name the system of each run:
In the rows, zero is written as 128.
run 1, J_788 (6 x 32):
[[ 70 109 128 117 141 165 126 158 166 110 111 137 182 147 129 155 114 148
  158 120 147  74 104 182 128 157 117 172 100  89 140 154]
 [ 63 100 139 104 128 158 125 159 175 107 107 131 178 149 110 142 116 136
  161 116 154  75 114 176 125 150  97 178  99  93 143 150]
 [ 61  95 142 104 116 151 130 164 183 111 105 131 163 148  95 137 117 128
  161 116 157  76 132 166 127 144  81 179 101  98 148 148]
 [ 65  87 150 102 108 134 142 162 181 117 106 130 151 142  80 126 118 117
  167 116 158  83 150 154 125 135  63 177 111 108 153 141]
 [ 77  85 152 106 103 124 144 153 178 126 105 124 134 134  77 119 119 103
  166 113 158  92 161 141 131 123  54 177 116 115 154 138]
 [ 91  85 156 104  99 109 148 143 165 137 107 125 119 129  76 107 120  91
  164 115 159 101 172 116 128 116  52 172 123 123 155 132]]
run 2, J_50 (6 x 32):
[[182 103 127 131 122 107 128  81  70 157 125 134  88 136 136  89 135 103
  119 142 133 157 154  89 147  99 120  96 145 173 138 116]
 [188 120 123 140 127  93 123  81  70 155 137 123  78 123 132  95 130 106
  106 142 119 169 152  88 141 107 138  89 152 171 127 116]
 [191 137 128 151 132  90 124  87  75 155 152 127  70 111 127 101 126 115
   99 140 107 176 151  94 136 111 152  90 158 165 112 114]
 [188 155 130 152 131  88 117 101  82 155 160 120  66  99 122 109 123 126
   95 145 100 176 147  95 133 127 167  95 163 162 102 108]
 [183 169 131 155 132  95 117 115  92 150 173 121  68  95 118 114 115 132
   94 145  95 175 141 101 132 136 176  99 161 155  87 106]
 [176 180 132 156 134  99 120 124  98 142 181 119  77  88 114 119 113 144
   94 147  91 168 129 110 130 147 185 102 156 145  79 101]]
run 3, J_492 (6 x 32):
[[ 98 104 136  90 111 140 113 114 110 136 130 140 177 138  54  85 145 153
  113 147 119 142  87 200 195 171 132  91 127 136  96  97]
 [123 116 134  85 111 125 106 105  95 142 143 137 159 122  49  76 144 144
  100 156 114 160  90 179 185 166 142  73 135 144  85  81]
 [139 132 135  95 113 106 105 106  86 146 156 133 132 105  51  79 134 133
   90 164 111 176 102 155 176 161 155  76 145 148  78  81]
 [160 153 138 120 114  97 116 114  91 151 170 131  98  92  61  88 127 131
   94 159 100 182 118 130 161 149 162  84 153 154  77  81]
 [170 172 140 144 125  87 122 122 101 153 180 119  69  79  83 103 113 132
   96 149  97 176 142 108 145 145 173  96 161 154  79  92]
 [174 182 141 157 132  83 121 131 115 149 180 111  56  75 118 133 108 124
   98 145  99 167 155  94 110 137 172 115 163 136  87 110]]

runs to name:
run 4 (6 x 32):
[[108  64 151  74 102 131 125  99 105 151 103 146 165 147  64  64 151 103
  133 144 147 129 118 166 182 137  78 109 122 147 128 111]
 [117  82 154  82 100 114 110  98  99 157 121 140 140 122  45  62 144 110
  121 148 138 152 128 156 172 140  90  99 136 143 110 102]
 [133 107 156  96 101  89 114 105 105 155 142 127 109 105  35  71 131 112
  113 148 123 163 143 137 157 139 108  99 151 141  99  92]
 [140 137 156 114 106  77 115 123 114 155 161 125  79  85  42  85 117 113
  106 145 115 164 158 115 139 136 121 110 157 141  94  91]
 [142 159 158 132 111  70 117 138 132 149 168 115  66  71  55 107 111 107
  107 144 114 162 163 106 121 136 132 124 158 132  91  98]
 [140 174 159 145 125  74 111 149 142 142 173 111  56  67  81 137  97 112
  114 135 113 146 165  93  92 131 139 149 151 114  98 121]]

J_492
run 5 (6 x 32):
[[ 61 109 152 118 119 137 133 175 196 112 119 134 149 136  81 145 104 132
  160 112 142  80 139 166 116 151  88 186 114  94 136 144]
 [ 65 106 161 115 109 123 133 173 194 121 121 128 135 133  70 127 108 120
  159 112 145  87 151 155 115 143  74 183 118 106 135 138]
 [ 74 101 161 109 104 111 134 167 185 129 122 125 123 126  59 116 113 106
  157 113 147  93 163 141 122 135  67 181 122 109 137 130]
 [ 87  99 167 112 104 102 137 151 171 142 125 125 108 121  55 100 114 100
  150 117 149 105 172 125 122 126  65 171 127 123 140 126]
 [111 102 165 112 102  90 132 137 149 146 126 124  97 114  63  97 116  89
  149 121 146 119 174 113 127 116  66 156 137 130 139 124]
 [130 105 159 114 106  85 127 125 131 151 124 124  81 110  76  92 116  85
  135 129 141 134 179  98 125 105  82 142 140 142 137 119]]

J_788
run 6 (6 x 32):
[[136 166 153 127 113  77 119 145 129 145 175 116  76  72  48 108 108 123
  105 146 106 161 152 112 128 145 142 121 153 133  84  94]
 [125 169 152 117 110  88 120 150 129 143 181 119  95  75  33 100 108 141
  102 152 103 165 136 137 141 159 154 112 150 133  70  83]
 [120 161 145 105 114 104 115 148 123 133 177 126 119  88  39 102 113 149
  102 159 108 159 105 156 153 169 163 103 139 129  66  76]
 [115 154 137 100 119 121 106 143 116 129 170 132 146  98  45 104 120 154
   95 161 105 154  86 173 165 173 168  92 135 126  67  79]
 [111 149 127 102 132 137 105 139 111 119 161 138 160 112  65 112 129 162
   96 160 111 148  77 184 170 178 179  86 132 132  75  86]
 [114 141 116 117 140 149 108 132 109 122 146 143 170 134  93 119 135 173
  102 150 103 141  74 190 178 176 178  83 129 135  90  98]]

J_50
